Read these off the grid that follows.
1) Read off the entry in the bottom-left corner.
2) Read off the top-right entry.
3) Read off the smallest entry in the last column.
4) Read off the 1st entry in reading order.
5) Read off the last entry, reading row by row.
6) Read off the fourth entry from the end, reading row by row.
7) Read off the 2nd smallest entry.
8) Read off the fifth entry in reading order.
array([[131, 128, 128, 126, 133, 125, 135],
       [125, 128, 126, 131, 128, 132, 116],
       [143, 129, 133, 122, 131, 121, 146],
       [126, 126, 128, 128, 130, 129, 127],
       [121, 127, 126, 133, 128, 134, 115],
       [119, 129, 124, 134, 129, 134, 114],
       [145, 128, 133, 120, 130, 119, 157],
       [126, 128, 127, 131, 126, 132, 120],
       [138, 127, 131, 122, 133, 122, 146],
       [138, 127, 132, 122, 132, 121, 145],
       [129, 128, 130, 125, 127, 126, 132],
       [135, 128, 132, 124, 132, 123, 143],
       [145, 128, 133, 119, 130, 117, 155]])
1) 145
2) 135
3) 114
4) 131
5) 155
6) 119
7) 115
8) 133

Questions about the grid below.
1) What is the second-last entry, reading row by row?
2) What is the top entry of the column that holds the largest entry?
3) What is the last entry, reading row by row?
4) What is the entry just right of 102?
5) What is the entry in the bottom-left corner?
6) What is the entry just left of 128?
7) What is the entry in the top-right corner?
8) What is the fifth-last entry, reading row by row?
[[110 121 130 143 140 128 112 114 141 134 124]
 [102 123 132 132 129 114 123 112 134 140 115]]
1) 140
2) 143
3) 115
4) 123
5) 102
6) 140
7) 124
8) 123

Read these off the row that follows.
1) What is the entry just left of 106?
2) What is the entry just right of 102?
[139 107 102 131 136 144 106 143 107 144]
1) 144
2) 131

Read these off the table that follows.
1) Which number is the third entry from the end, reading row by row?
2) Which number is the bottom-left entry?
3) Which number is the entry in the top-right corner?
4) Which number is the last entry, reading row by row?
5) Which number is the 4th-last entry, reading row by row?
[[141 124 112 127 148 126 103]
 [133 100 135 116 141 122 105]]
1) 141
2) 133
3) 103
4) 105
5) 116

[[111 117 140 131 124 105 107 140 132 147 117 144 140]
 [117 126 142 126 118 143 135 128 107 127 148 125 108]
 [119 108 129 125 135 109 142 134 120 105 134 136 109]
 [143 133 114 139 126 123 140 129 146 132 120 126 147]
 [107 112 138 122 128 112 130 133 126 141 132 130 146]]
The last entry in the row that holds the largest entry is 108
Read off the second entry, reading row by row.
A: 117
Read off the 1st entry, reading row by row.
A: 111
The top entry of the column that holds the largest entry -> 117
Read off the smallest entry in the first column.
A: 107
Read off the entry just right of 144.
A: 140
Read off the entry just left of the largest entry.
A: 127
Read off the last entry, reading row by row.
A: 146
The largest entry in the first column: 143
Read off the entry just right of the centre entry.
A: 134
The entry directly above the centre entry is 135
Read off the 2nd entry from the end, reading row by row.
A: 130
Read off the 2nd entry on the main diagonal.
A: 126
The third entry from the end, reading row by row is 132
The third entry in reading order: 140
The 2nd entry on the diagonal from the top-right corner is 125
Read off the first entry in the row that holds the largest entry.
A: 117
Read off the third entry on the diagonal from the top-right corner.
A: 134
The entry directly below the centre entry: 140
Read off the largest entry in the last column.
A: 147
The entry directly above 138 -> 114
The smallest entry in the first row is 105

Read these off the matrix that follows. Rows and columns are numbered from 0.
1) Which number is the top-left entry?
2) Which number is the entry in row 1 and column 0?
3) Which number is the centre entry?
4) Which number is the entry in the top-right corner?
5) Which number is the bottom-right entry?
6) Which number is the entry at row 2, column 2?
7) Which number is the entry at row 0, column 2?
8) Which number is the entry in row 0 and column 1?
[[132 128 143 133 132 124 131]
 [127 128 138 127 134 125 128]
 [148 127 156 148 127 123 137]
 [143 132 140 131 128 120 141]
 [135 129 141 121 131 123 131]
 [141 136 127 116 129 117 129]
 [140 132 137 127 123 120 131]
 [118 117 133 129 130 122 131]
 [141 136 128 117 129 129 130]]
1) 132
2) 127
3) 121
4) 131
5) 130
6) 156
7) 143
8) 128

Questions about the array below.
1) Find the top-right entry.
2) Find the first entry of the smallest entry's row.
3) Find the third entry on the diagonal from the top-right corner.
4) Find the 3rd smallest entry.
5) Find the 5th entry in reading order.
6) Find the top-left entry.
7) Find the last entry, reading row by row.
8) Find the largest entry in the last row.
[[122 123 136 125 120 127]
 [121 103 156 121 131 128]
 [134 127 127 130 116 129]
 [139 124 132 128 123 126]
 [129 115 141 126 121 130]
 [145 122 125 130 115 135]
 [128 122 136 125 123 127]
 [123 124 132 125 128 125]
 [134 131 127 129 121 126]
 [125 113 143 127 121 128]
 [117 114 141 125 121 126]
 [137 120 133 129 122 130]
 [126 132 124 129 128 125]
 [121 121 133 125 122 126]]
1) 127
2) 121
3) 130
4) 114
5) 120
6) 122
7) 126
8) 133
